In the rows, zero is written as 128.
Which row each row swaps with, under one turn or mirror
The rows were stretched afterwards, more along some directions than others.
lutik: [121 127  91 141 154 111  92 112 124 165 133 121 150 136 112 117 153 123
 112]
Roduk: [131 104 107 145 151 124 108  99 132 122 126 126 128 129 156 106 111 121
 117]
lup: [125 124 121 129 148  99 116 120 102 155 131 119 152 129 125  88 128 149
 107]
Nen: [143 120  91 145 137  91 118 149 122 163 150 127 151 137 106 113 152 150
  93]
Fadi: [139 118  98 150 131 130  98 106 126 133 129 114 131 132 143 112 103 115
 107]
bav: [159 121  95 152 130 116 121 132 132 127 150 113 122 127 115 133 150 121
 116]
kipod: [191 126 106 145  78 129 153 176 109  94 153 117 163 144 125 130 120 142
 104]
Dom: [170  92 117 145 113 151 134 125 104 102 129 109 164 123 126 125 104 171
  91]
zuvu: [186 124 106 145  85 121 154 174 120 108 158 122 157 141 127 127 125 136
 113]
nur: [152 115 105 133  97 156 113 113 108  85 131 110 165 124 132 128 113 150
 116]
vuva: [169  90 113 147 113 152 124 120 107 111 124 102 154 121 128 122 104 160
  96]
dabab: [123 122  95 139 150 117  89 114 125 165 134 118 150 132 114 121 151 122
 115]
Zafe: [170  90 113 148 118 151 125 125 108 114 124 104 153 124 132 121 104 154
 100]
Leze: [143 148  95 133 117  94 110 142 118 125 153 134 162 145 122 116 160 125
 119]
Suza: [131 124 119 125 137 112 107 107 106 147 117 111 159 122 134  84  98 131
 110]
gep: [132 114 119 134 136 145  96  89 103 114 117 105 155 121 136 107 108 137
 110]
maba: [131 122  88 137 150 117  89 116 129 164 133 116 154 132 114 117 146 117
 120]
galo: [147 115 114 131 111 151 111 100 105  88 126 111 160 122 137 120 113 146
 115]
paf: [131 131  95 136 124 111 136 131 127 116 160 136 146 131 110 129 155 144
 125]
vuvab: [124 108 129 120 119 125 177 143 110 110 150 150 169 127 127 132 130 168
 135]
miliv: [188 119  97 147  66 142 136 167 111  85 148 114 169 141 125 139 119 151
 110]
Gakof: [129 126 119 132 145 104 111 122 105 153 125 116 151 127 124  87 119 139
 113]
Bigo: [128 103 102 140 145 124  98 111 124 162 130 115 147 124 115 124 151 134
 113]
Bik: [143 118 116 137 131 141 158 142 107 127 136 123 133 122 140  99  97 135
 133]
favip: [129 121  93 135 135 117  88 112 127 160 137 112 154 132 115 129 149 120
 115]
Fitur: [135 112  95 119 119 125 147 138 141 145 136 125 167 115 121 129  97 138
 124]
gibuf: [138 106 103 116 112 132 153 142 136 143 136 125 174 113 122 130  85 140
 122]
firo: [171 100 133 154 106 133 128 129 120  89 139 115 124 126 143 130 149 129
 138]
dozuz: [132 130  96 136 124 120 136 131 119 110 155 130 151 131 106 130 149 156
 111]
lipe: [123 100 100 129 123 134 127 107 131 116 134 137 161 124 138 125 111 159
 108]
Sof: [176  89 127 154  93 132 124 137 123  93 140 113 126 136 160 138 137 124
 129]
rav: [136 127 119 131 133 101 112 126 110 155 125 110 150 124 123  90 122 136
 110]
pezin: [112 103 100 135 140 129 107  95 133 133 126 136 146 124 144 119 110 143
 110]
kipaz: [127 143  94 132 129  95 103 128 123 149 147 131 161 144 114 120 159 127
 111]
Sidud: [182  84 119 138  69 138 144 140 125  90 138 117 166 126 139 148 111 156
 116]
Tup: [191 124 105 141  72 126 155 174 113  90 158 121 159 143 125 134 128 146
 119]
zud: [159  91 115 151 125 153 106 118 107 125 119  97 147 123 130 115 110 144
 105]
kof: [125 114 128 123 119 124 173 146 104 110 151 151 178 131 126 128 128 175
 122]
nakap: [130 130  96 131 133 115 139 125 122 115 157 139 154 133 111 129 147 160
 110]
zosi: [133 115 131 122 116 117 179 149 108 106 152 150 168 133 134 130 136 168
 130]
kigar: [137 116 118 128 121 146 111  96 107  95 125 112 155 120 140 117 114 145
 118]
Delu: [136 119 105 134 128 125 135 119 116 103 147 133 164 126 113 130 137 174
  99]
kef: [142 106  98 120 107 135 145 143 137 139 137 120 177 110 113 134  94 142
 125]
peza: [148 119 134 124 126 135 150 110 120 102 142 119 141 111 129 137 130 125
 148]
balu: [130 119 119 131 154 105 121 123 107 154 125 120 151 125 127  78 118 143
 112]
kamin: [179  85 131 142  79 133 132 133 125  92 132 117 149 126 148 143 120 142
 126]
fove: [138 122  98 138 135  92 118 144 124 167 139 121 151 131 107 102 140 143
 105]
Dad: [169 145 121 146 105 116 145 157  99  85 153 129 132 147 149 105 139 123
 126]

peza pairs with Bik
bav pairs with Dad
Dom pairs with nur
kipaz pairs with fove

Which row each row swaps with, under one turn or mirror
The rows were stretched afterwards, more along some directions than others.
mizi: [105 140 170 137 152 125 146 103 139 133 127 149 123 128 131 123 158 134
 116 140 105  94 128 146 123 132 166 129 124]
para: [127 143 147 107 132 140 137 108 156 108 116 156 135 121 119 110 136 136
 108 107 127  99 110 141 116 140 136 116 132]
bomev: [145 114 117 128 127 138 112 125 120 128 120 146 122 124 117 131 118 108
 147 114 134 123 135 116 129 134 128 139  93]
lus: [142 113 121 128 126 134 117 126 112 132 126 141 122 127 121 136 122 119
 149 113 131 126 133 120 134 130 127 138  94]
Nak: [132 118 127 113 128 130 121 117 123 122 117 113 109 119 114 117 120 110
 127 142 118 122 119 137 131 133 122 122 119]
Fas: [112 142 148 125 135 144 144 105 147 125 159 127 140 132 149 129 139 142
 126 129 123 107 133 115 146 118 165 103 123]
kon: [141 133 129 117 122 127 102 108 143 117  97 139 106 104 110 111 129 113
 102 131 104 121 108 129 101 129 170 100 157]
Veder: [151 114 111 102 134 140 107 120 127 107  98 149 125 127 129 137 116  83
 140 140 115  99 123 132 124 120 150 125 113]
Kemoz: [108 135 152 125 138 150 142 107 149 122 152 127 144 132 148 126 135 143
 121 135 125 106 127 114 140 120 166 103 123]
Nelur: [113 131 136 107 152 173 119 131 129  93 113 152 135 134 132 114 114  95
 123 138 137  99 137 132 114 135 152 112 113]
roku: [118 124 136 106 154 173 116 134 131  93 106 153 135 131 129 115 110  91
 121 144 138  97 137 129 120 133 145 114 107]
vuz: [104 114 152 134 135 120 131 114 115 118 145 139 145 132 140 138 134 122
 127 125 110  98 153 137 119 163 165 126 150]
fube: [113 141 151 123 136 146 146 103 151 123 156 130 140 128 149 126 136 147
 122 130 121 105 130 121 143 119 165 101 120]
gimum: [131 119 124 132 160 146 117 123 134 132 119 148 123 127 131 124 140 105
 105 130 104 121 140 117 121 125 167 120 113]
dud: [124 141 142 123 119 133 144 104 157 114 119 138 124 111 126 132 120 112
 131 119 152 124 114 130 135 137 142 104 105]
Gad: [132 117 127 135 132 140 117 114 146 105 117 139 146 126 144 115 130 106
 121 111 138 135 122 133 137 130 121 104 100]
Sasar: [152 116 108 101 137 145 107 118 132 111 103 147 126 128 127 138 117  88
 135 140 111 100 119 124 120 121 158 129 123]
guf: [123 122 120 155 150 138 120 131 146 123 109 118 140 137 130 112 138 109
 116 148 125 133 138 119 129 101 131 133 123]
von: [128 146 142 111 112 136 137 109 156 111 114 137 122 115 125 130 113 104
 137 120 159 123 117 125 133 135 135 100  99]
beki: [110 144 166 138 153 125 148 105 143 129 128 154 125 127 132 121 156 130
 119 143 108  95 125 149 123 130 163 132 126]
kizel: [125 118 128 129 162 146 115 126 127 135 120 148 126 133 132 129 140 106
 108 130 106 114 147 113 121 127 164 121 114]
Bimug: [142 118 118 126 128 141 114 124 119 133 124 147 122 124 116 129 122 114
 144 109 137 122 138 119 128 132 128 135  91]
zemi: [124 138 146 104 135 139 135 109 150 104 116 153 133 117 121 111 128 134
 107 112 124  87 110 137 116 136 142 117 134]
Ronol: [137 110 126 117 148 151 110 138 135 108 113 138 151 137 142 135 113 106
 135 140 124 107 131 106 120 125 167 136 131]
Gizoz: [124 112 124 131 158 143 116 125 122 139 121 147 123 134 130 131 140 107
 110 129 106 113 147 114 126 128 163 118 113]
mege: [134  98 158 127 138 117 146 117 136 132 133 147 119 116 111 127 129 135
 109 126 129 110 125 133 130 163 125 149 126]
tez: [150 134 118  83 136 147 119 121 136 130 103 166 129 113 128 125 116 127
 121 121 136 111 127 127 126 115 137 131 128]
noso: [134 117 124 135 131 142 123 113 148 102 126 144 147 130 143 120 131 105
 130 115 146 126 122 130 142 132 126 109  99]
Sir: [135  91 151 131 138 118 145 120 131 131 136 146 120 116 111 127 127 134
 112 125 127 115 125 134 133 165 122 152 127]
vete: [124 121 146 121 143 114 146 102 157 116 148 141 137 115 144 138 120 137
 122 130 118  92 115 141 136 131 162 124 131]
Degus: [107 143 166 139 154 126 145 104 141 125 131 149 126 132 139 127 155 131
 119 143 104  98 127 144 123 131 167 129 123]
Sepus: [128 135 151 106 132 140 134 109 150 112 116 161 137 119 121 110 133 133
 108 111 128  92 111 135 119 143 138 118 133]
nized: [130 116 126 134 157 142 116 123 130 136 120 145 125 127 131 127 140 108
 105 128 105 121 142 114 125 124 164 114 116]
nali: [136  90 158 133 137 116 145 112 137 129 126 150 124 116 112 127 130 137
 106 129 127 114 117 137 133 163 123 148 127]
vofo: [ 96 147 156 144 132 126 130 108 137 125 124 135 127 129 124 122 150 147
  97 116  86 107 141 143 102 141 163 113 169]
gos: [ 99 153 154 140 130 123 131 106 146 124 117 130 120 125 123 118 152 147
  98 121  84 107 131 142 101 132 167 109 170]
dup: [143 155 136 104 123 132 146 111 171 118 140 102 104 110 121 115 117 147
 130 130 124 118  92 127 128 108 152 115 123]
gekep: [151 137 120  78 129 145 119 119 141 127 103 164 133 118 132 124 110 126
 127 125 141 110 125 124 131 116 131 128 124]
dif: [129 119 125 114 123 132 114 120 115 129 119 117 113 121 110 122 128 108
 128 138 122 124 125 128 128 135 122 122 123]
mezab: [130 113 125 120 127 128 122 118 117 124 117 116 117 122 116 117 121 110
 129 140 121 125 120 138 134 134 114 127 118]
Div: [152 139 118  79 133 151 119 118 140 126 104 168 130 117 138 125 115 118
 126 122 139 110 123 128 130 112 138 130 120]
Gebus: [137 118 122 133 135 145 119 110 154  99 122 135 142 121 146 111 130 103
 120 118 133 128 118 128 135 126 131 111 108]
Zude: [129 118 126 134 155 143 118 122 135 135 123 142 122 130 130 128 142 108
 109 126 104 119 142 112 123 128 165 118 117]
Lar: [119 127 122 154 153 139 118 130 149 118 107 121 136 131 132 103 140 105
 106 145 120 133 144 126 120 104 134 127 128]
Tem: [140  89 155 131 136 113 144 113 133 136 126 155 121 116 110 129 130 130
 115 125 127 114 122 137 133 163 122 154 119]
Som: [126 135 126 108 132 134 109 120 123 100  99 142 116 132 144 143 107 100
 119 131 108 117 137 143 118 126 151 114 138]
Mig: [129 163 117 110 139 142 137 117 165 135 137 130 130 137 135 132 124 126
 137 135 137 102 138 106 140  92 152 139 126]
nata: [148 109 121 126 128 132 114 122 118 136 121 153 121 123 115 134 122 112
 143 112 131 125 132 119 130 136 129 142  91]
Fug: [124 134 146 111 127 132 144 109 148 113 124 154 134 119 123 114 132 140
 110 112 122  88 109 141 121 138 139 121 143]
luma: [116 134 152 146 134 119 160 104 174 144 130 116 123 117 105  99 151 122
 123 143 147  96 116 121 135 123 149 131 137]
sopun: [ 99 147 153 139 130 122 130 110 138 120 126 135 119 125 124 121 146 145
  99 112  87 110 137 148  98 144 162 112 169]
dafim: [130 120 142 118 141 111 148 102 163 118 146 145 137 114 143 136 120 138
 121 132 115  90 112 140 143 129 159 125 129]
Bugol: [126 147 138 111 119 136 145 106 155 116 121 145 125 114 129 131 115 108
 133 117 155 117 115 130 137 131 141 106 100]
Zov: [117 126 134 106 155 170 116 136 128  90 106 154 134 135 134 118 108  92
 124 139 136  99 136 131 121 132 147 115 112]
Suz: [101 154 152 136 129 122 134 103 142 128 122 131 116 128 122 121 151 147
 100 117  85 107 133 145 102 133 167 114 167]
Zik: [136 117 127 136 133 144 120 114 149 103 121 143 146 123 145 109 130  99
 122 113 143 131 122 131 137 130 125 108  97]
gov: [138 111 115 138 131 143 116 122 144 105 121 140 146 123 146 112 125  96
 125 121 143 131 124 129 139 121 120 116 103]
kekug: [131 131 133 107 131 132 110 120 118 102  98 138 117 131 142 147 101 102
 119 130 114 122 134 137 116 130 147 109 135]
Zani: [121 126 124 157 155 145 118 133 148 117 112 123 143 136 135 108 137 107
 110 140 126 133 148 126 122 106 134 130 124]
Goz: [132 164 121 109 139 147 132 114 165 137 141 137 132 137 135 132 123 124
 144 134 140 103 140 103 134 102 150 144 126]
Fasit: [122 128 119 151 152 142 115 131 150 118 106 122 134 134 129 107 136 100
 111 146 126 133 141 123 124 102 133 132 122]
Mudi: [110 142 166 138 153 127 148 106 146 127 132 151 124 129 135 124 155 131
 119 146 109  96 123 144 125 130 167 132 122]
Nusu: [124 125 147 107 134 139 132 113 145 111 120 160 139 124 120 121 130 136
 111 110 133  90 114 132 126 144 137 115 130]
Gapov: [122 132 146 147 136 120 151 103 175 137 124 117 127 118 105  99 145 118
 121 154 145 100 110 116 134 119 146 135 138]
boma: [138  90 156 131 136 112 144 114 132 133 129 147 121 114 113 127 129 139
 108 128 123 112 123 136 131 159 122 150 131]
sov: [146 128 124 119 126 130  96 116 135 112  93 146 115 104 120 112 123 109
 101 135 102 126 112 130 107 125 165 105 155]
fef: [144 154 137 103 122 135 147 114 172 117 142 105 104 107 122 110 119 147
 127 122 126 119  91 128 123 112 154 118 127]
Riz: [108 139 166 137 154 123 143 108 136 126 125 152 127 130 134 123 152 132
 117 144 106  96 128 148 125 128 157 132 122]
Gimov: [144 132 127 115 125 131  99 113 142 114  98 139 108 104 117 111 125 111
 100 128 105 121 113 128  99 128 171 105 160]
gul: [147 115 116 125 127 139 111 125 114 131 120 146 123 130 123 135 118 110
 150 116 133 126 136 117 133 130 127 140  90]
Bul: [121 131 148 145 136 119 150 102 178 139 121 117 123 115 101  98 147 122
 119 154 146 102 106 117 131 119 147 129 138]
damu: [139 147 136 110 125 128 153 112 171 113 139 107 111 113 128 116 116 150
 131 125 128 120  87 132 129 114 152 118 128]

vuz pairs with Ronol
nata pairs with Tem
kekug pairs with Goz
fef pairs with mezab
fube pairs with roku

